Each path below is one point turned by a fixed rotation once a step. After each direction that follows a path, write how fast that rotation turns it, in degrees a step (0 if it stays still).
Each turn is a multiple of 5 degrees from 10 to 175, or 0.
Each row of a path follows its step; steps can be skipped.
Rotation 1:
step 1: [ 10   1 -10 -15  -6 -16   9  18 -16 -26  16   9  10  -7  -1  10   2  -5
 -13   5 -23  -2   9  -3  11  -7  -7 -12  11 -20  23  17 -13  -6  15  18
  24  -9  -6 -25 -21   6 -10 -35 -29  -8   6  17]
step 2: [ 17 -13 -20  11   2  16   1  16  26  -3   2   8 -18   5   9  -3  28  -2
  -7  24  -1   2  14  -9  19   6  11  29 -37  15   0  -7  14  -9  26   2
  14  -1   0 -24 -14   9  -7  -2 -21   6 -10 -15]
step 5: [ 27  -5  -7  -6   4   4 -28   6 -10 -37   5   5 -10   2 -21  12   5  -1
 -29   1  -1 -11 -10   7  17  17 -16  12  -6   2  22 -11  -2 -14  21  16
   9   4  19  20 -21  22 -19  -6  -8  15  -9  10]
step 7: [ -7  11  -2  -1 -10  -2  13  -3  24 -20 -16  -6   0  21 -13 -14  -6 -15
 -10   8 -10  -5  15  15  21 -20  10   9  15  19 -16 -13   3  12  -2 -22
 -23  -9 -10 -11   2   2 -13  -2  -6 -45 -13 -32]
step 11: [  0   7  18 -15  15 -21  -7   7  -6 -16   4  -1  20   2 -14   0   3   1
  -1  16 -17   1  -7  12 -12 -26   0 -10  12 -22  -5   8 -16  -7  12 -12
  -2   5 -18 -17 -30 -28   2 -22  -3 -40 -11 -24]
step 13: [ 25 -14 -13  10  -1  11  -9   1  16  19  11  13  -2  -2 -14  -9   3  -1
 -23  11   0  -5  16   7  17   0  11  28 -32   2  21   8  -7  -9  34   4
  -5  18  -3  -1 -20   7 -26  18 -13  28 -15   0]
step 19: [ 12  16  10 -11  24 -23   9   6 -32 -10  -6  -8   5  11 -22  14   0  -3
  17  11 -12  18  -5  12  -5  -4  15  26  25  17  17  18   1 -26  -4  10
  14  -9 -13  -4 -27  -1   0 -22 -10 -11 -11   2]
step 20: [-10   5  -7 -13  -3   8 -16  18  14 -10  10   5  12  -5  14  25   6  -9
  -5  11 -16   5   0  10   0 -17  -3   6 -22  21   6 -11  35 -16   3   7
  11 -16  16  10 -16  16 -25 -12 -33  27 -18  10]
step 21: [-11  -4  13   6   1  -8 -16  -7  28  -8   8  -3  20 -21  -3  -6   3  -9
 -10   9 -12   2   7   5   3  -6 -13   2 -37 -15  -2  10 -22  19  25 -16
  -4  21  -1  -6 -33 -14 -22  13 -12 -12 -24 -14]
step 22: [ 28   3  -3 -13   7   0  14  -4   6 -27   9   7   8  10   1 -16 -21   1
   5  33 -22  -3   1   5   5   1  -4  -2  25 -25  -9  -5  -6   3  10  -7
  16  -7 -17 -21 -10 -21   9 -25 -15 -29  -5 -23]
step 23: [ 15   1 -19  -9  -3  -2   7  35  -4   7  15  15 -22  13 -28  12   9  16
 -28  14  -4   5   1  13  11   9  12  11  17   6  12  -3   3 -33  16  12
 -15 -14  -1 -23 -11  17  -6  -4 -26   8 -10  -8]
Directions:
[ -2   2   2   0  -1   0   4   5  -4  -4  -9  -6   1  -3 -12   2   5  -2
  -9  -1   1  -2   1   2  -4   0  -1   2   2  -2   6   5   2   2   2  -3
  -1   8 -14   1   1   1  -7   6   0   0   2  -1]	175
[-3  1 -2  9  2 -5 -3  4  1  1  1  2 -1  7  0 -4 -6 12 -3 -3 -2 -8  1  0
  3 -2 -2 -2 -2  4 -3 -1  0  3  9 -2  7  3 -5 -9  6  1  0 -3 -4 -7  4  0]	70
[  1   0 -12  -5   2  11   1   4   3  -2  -1   6   1   2   1  -2   0   1
  -6   1   2  10   1   2   1  -2  -1   2  -1   1   3   2  -5   9  -3   2
  -4   1   0 -10  -2  -2   0  -4   8  -5   6  -1]	70
[ -4   4   2   2  -7   1   2   0   4   3   1   5  -6 -10   0   9  -3   4
   2  -3  -6  -1  10  -4  -2   1   1  -1   2  -1   2  -3  -2   6  -3   3
  -9  -5  -1  -3  -4   8  -2   4  -6  -7   0   6]	130
[-6  2  3 -3  7 -1  1  7 -5  5 -4  5 -1  2  3  1 13 -1  2 -3  3 -6 -3 -1
 -4 -7  4  1 -6  6 -1 -7  5 -2 -4 -3 -6 -4 -1  0 -2 -2 -3 -4  0 -8 -2 -4]	85
Rotation 2:
step 2: [  7  -9   6   6  17  13 -19  13  23   7  11   1 -14   2  -2  -4  18   7
   0  17  -7  18  -5  18  16   0 -19   0 -13  -2  17  13  -6   6   4  17
  -4 -33 -30  17 -21  38 -14   8  33   2 -11   7]
step 3: [  7   8   2  20  26   4  12   7  -7  15 -31 -17  -7  13 -21  15 -10  -3
 -24   0  24   7  15 -19  -7  -7  10  36  -1 -21  10  12  30  -4  -4 -15
  18  -8  33  15   5  -5  -5  -7  -1  -1  -1   6]
step 4: [-30  -9   6   3 -14 -15 -21   0  29  -6  36 -20  -4   6 -20 -17   7   2
  -1   9   8   3   2  -9  -9  14  20  -2   1  36 -10   5  -8  -1  -9  -1
 -26  12  24  10  31   1   9  11  -5 -15  -2  14]
step 5: [ 11  25  10  16  13  19  -6  16   5 -11 -23 -13 -22 -11 -11  -7  -5  13
  25  -3  11  11  -2  20  20  21  18 -32 -10  18  -7   4 -13  -3  -3   5
  11  -9 -10  -9 -24  15 -29   2  16  30  -2   3]
step 7: [ -3  15  16  39   5  -6   1   0  19  -9  26   9 -22   6   9 -13  14 -22
   1  20  -8  -6  11   6   1  -8  39  -3  25   7   9 -13  16  18  -7   7
 -19   5  12   2   1  -1  40   5  12 -14  -4   4]
step 9: [ -7 -19  -1   5 -15  24 -10 -17  11 -10  -7 -19  13 -28  21   5  33  -3
   1 -36  27 -16   1  -1  -7  18  -4  -3   8 -13 -12   9   0  -2   1 -24
  -3 -16 -24  24   4  -1   5   1  22 -18  -7 -15]
step 13: [ 11   0  14 -19 -35  10 -14   7 -14  21 -25   1   1   9  -7 -18 -12  -5
 -13 -20  -9  16   3   5  15  -3  10  -8  21 -20  10   1   1  19 -11  -6
   8  -3 -13   2 -31 -21   3  15  15  16  29  28]
step 15: [  9  23   2 -13  18   7 -15  14  26  -4  20 -10  11  -4  14   6   7 -30
  -6  -9  -3   2  -6   8  12 -18   0  13   2  23  33  -4  15  21  23   1
 -19 -11   7  -4 -19  31 -21  -2 -21  -9  12  -2]
step 16: [  3 -17   7  -2 -11  16   7  -6   8  24   4 -31   1   6 -11   7 -14 -29
  -4 -10  16  -3  23 -19   2  -1  -5   7 -15  -8  -9  14   7  -9 -21 -11
  16  20 -16  11 -11 -34 -20   2  -6  29  23  24]
step 21: [ 29  -3  11  -2  -5 -23   8  15   0  18 -18   9   6  -1 -19 -15 -25   0
 -14  -6  34 -36  14  -6  11   1   7 -31 -15 -11  14 -15 -21  -4  24   4
  15 -22   0 -11 -11  -2  -9   1  17  -4  -7 -12]
step 23: [ 13  12   0  32  10   3  31 -12 -15 -11   2 -36   3  33  -9   3   1 -11
  -3   1  14  15 -19   0  28  10   0  11   6  13   4  -6  28   0  28   4
 -14  16   2 -12 -16  -5  12  18  -2  -5   2  24]
Directions:
[ 2 -3  4  0  3  5  0 -4 -2 -9 10 -3  7  5 -2 -6 -2 -3 -8 -5  1  5 -3  8
  1 -4  2 -2  0  2  3  3  0  2 -3  2 -7 -1  0 -9  3 -1  0 -5  8 -5 -2 -5]	135
[  0   2   3  -2  -3  -2   2   4  -1  -6  -3   3   3  -5  -4  -5  13  -1
   3   5  -3   1   7  -8  -2  -2  -1  -2  -3   7   3  -9  -4  -3   4   6
  -2   0   2  -2   0   0 -12  -5   5   0  -1  -4]	110
[-6 -2  4  1  5 -3  1 -1 -3 -6 -8  2  0 -3  4  0 -2  4  3 -8  0  3 -9 -3
 -1  0 -1 12 -2  7  3 -1  8 -2  4 -9  3  4 -2  1  5 -4 -2  0  2 -2 -6 -5]	130
[ -2  -3   4   2  -2  -4   6  -4   2  -3  -5   0   4  -3   4   2  -6  -4
   5   3  -3   1   6  -6  -3  10  -1  -2  -5  -9   1  -1   2   4  -3   1
  -7  -3  -9  -5   0   3   7  -3  -2  -3   1 -11]	35
[  1  -1   4  -3   2   4   6   7   0  -9   1   5  -2   3   2   0   6  -5
   9   4   6   3 -12  -1   1  -2   3   1  -2   2   2  -1  -5   7  -6   4
   1  -5  -3   5   0   4   5   6  -5  -3   5   2]	140
[ -3   8  -3   6   8  -9  -4   4  -1   4   4   1   1   0  -8  -2   1  -1
  -3   4   6   4  -1  -1   1   6  -5  -3 -15   0   1   3   3   3  -2   0
   1  -6   0   0   2  -7   0   4   1  -1  -4   2]	20
[ 4  7  6 -7 -7 -9  2 -1 -3 -1 10  0  4  1  6  3  0 -7  2 -5  6 -3  4  0
  1  1 -4 -2  3  4  4  3  5  2  2 -2  4  1  0  2 -7 -4  0  5  1  8  2 -6]	10
Rotation 3:
step 0: [ -3  15   6  -2   2   4   7   5  10  11 -13 -13  19  -7 -10 -16  28 -27
   1  -2   9 -21  -8 -11  21   9   8 -13   2   7 -15 -22   7  23  16 -10
 -10  16   5  -5 -11   5  36 -37   7  33   1  -5]
step 3: [ 15  18  -2  10  16  18 -27  -8  17   5  -1 -25   3 -14   7  11   2 -11
  21  10  37  -1 -11  13  -1  12   5   0  13  32  -4   3  -4  -5  25  -9
 -14 -37  14 -13   0  14  10 -17 -15  10   4 -14]
step 5: [ 18   1  11  -5  -8   1 -40 -10 -16  -6  14 -32  12   3 -17  -6 -32   2
  11 -26  23  -5  20  12  20   5  15  -9 -18   2  18   3 -11  10  -7  16
   5   2  10   2  -4 -18  14 -26 -15  12   4  -4]
step 6: [ -2 -10  -4  -1   7  -2 -41  23 -18 -12   9   9  -3   0 -17   6   7  -8
  -3  14  11 -11 -13   1  -1  44  11 -21  -6  30 -15   3  -1  15 -20   0
   2   5  21 -10 -31  13  11 -23  -5  -4   9   0]
step 9: [ -5   9 -14  -4  27  -8 -13   5 -18  15 -17  10  15  15   1  20  -4  13
 -15  35  40  24 -13   0   5   3   4  -8 -16  17 -20   9   1 -12   1 -14
  -8  -4  27  11  -4  -4  -3   9  33  14  11  -6]
step 10: [  7  24  -1  -3   6  14  -4  15   5   9   2  24  17  -5  25   9 -25  17
   1  27  14  10  -3  25  17  -3   6  -5 -24 -31   7 -18  -7  -1 -27   2
  -8   6   5  -6  27  -3  20  -4   2  22 -12 -23]
step 14: [ -5  16   4  26  -4 -24  -2 -19 -20  17 -11  18  -7   5   5  -2  15  13
   6  -5   7   3  -2 -23  28  21   7 -21   6   8 -11 -25  25 -18  -3  11
 -11  -2   0  23 -21   7  15  -1 -27  12  19  13]
step 17: [  1  16   2  27 -16  34 -14   5  -4  17   0  -9  19 -11 -27  -6  26  12
   2   7  19  -5 -17 -17  16   2 -26   0  -5  -2 -40  -3  18   2   8 -11
 -10 -11 -15  15  11   2   4   2   4  30   1  11]
step 19: [-32   3  15  34   6  13 -34  -3  -6 -18 -12   5  -5   5 -17  14   5  13
  28 -12   5  11  -1   2  18  22  10  17 -20  15  -5   6 -18  13   6 -16
  14  -2 -18 -19   3  21  19 -12  -9   9   3  -1]
step 22: [  5  -3  16  13 -13  -9 -30  26 -10   0  -2   2 -10  19 -16   8 -13   7
   6 -16  44  28   4  -9   1   9  14   3   2 -12 -13   1 -17   8  17  18
  13  -5  20  -1 -17 -13  -6   5   6  22  36  10]
step 23: [ 11  28 -11  -3   9   5 -10  29   5  15  14  16   9 -14 -11   9   1 -29
 -11  -5  20   1 -14   2  -6  21   5  -4 -13 -18 -23   1   7  32 -24  16
 -14   8  21   6  -1   0 -16 -21   1  31   6  -6]
Directions:
[ 12   1   1   1   3   4   1  -3   1 -10   1   4  -6  -3  -4  -1  -2  -2
  -1   8  -5   2  -4   3   1   6   4   3  -5   1  -6  -3  -7  -3  -2   2
   0   5  -4  -1  -3   1   1   2  -8  -8  -8   2]	80
[ 3 -3  6  3  4 -1 -1 11 -2 -2 -7  2 -5 -4  8 -3  4 -1  4  3  6 -2  2  2
 -4 -1  9 -2  6  0 -6 -1  5  9 -1 -4 -2 -1 -2  3  8  5  1 -1  0  2 -7 -3]	110
[  5   3   9  -5  -1   3  -4  -1  -1   1  -6  -2  -8   1  -2  -2  -4  -1
  -5  -6  -2   4  -2   3   7  -2 -12   4   4  -4  -2  -2   3   5  -5   4
  -7   3   4   2   4  -3   4   5   7   1  -3  -2]	140
[ -4   2  -4  -7   2   5   1  -6   3  -1  -2   1   5   3   1   1  -6   0
   5   9   0   1  -8   6   3  -5  -3   6  -1  -4  -5   3   6   3   6 -13
   5   0  -5   2   3   3   3   3  -1   3   0  -4]	45
[  0  -3  -1  -6  -6  -3   3   1   2   5  -2 -13   1   6   7 -10  -3  -8
  -1   1  -3   5  -4   1  -3   1  -1  -5  -1   7  -4  -1  -6   2   2  -2
  -1   4   4 -10   1   1  -2  -3  -4  -1  -2  -4]	10
[  2  12  -7  -2  -3   0   3   3  -2  -5   0   0   0   1   1   4  -4  -8
   5  -7  -2  -1   1   3  -3  -6  -1  -2   3  -4  -1   1  -4  -3  -3  -5
  -4  -4   4   3   0   2   9 -11   2  -6  -4   5]	140
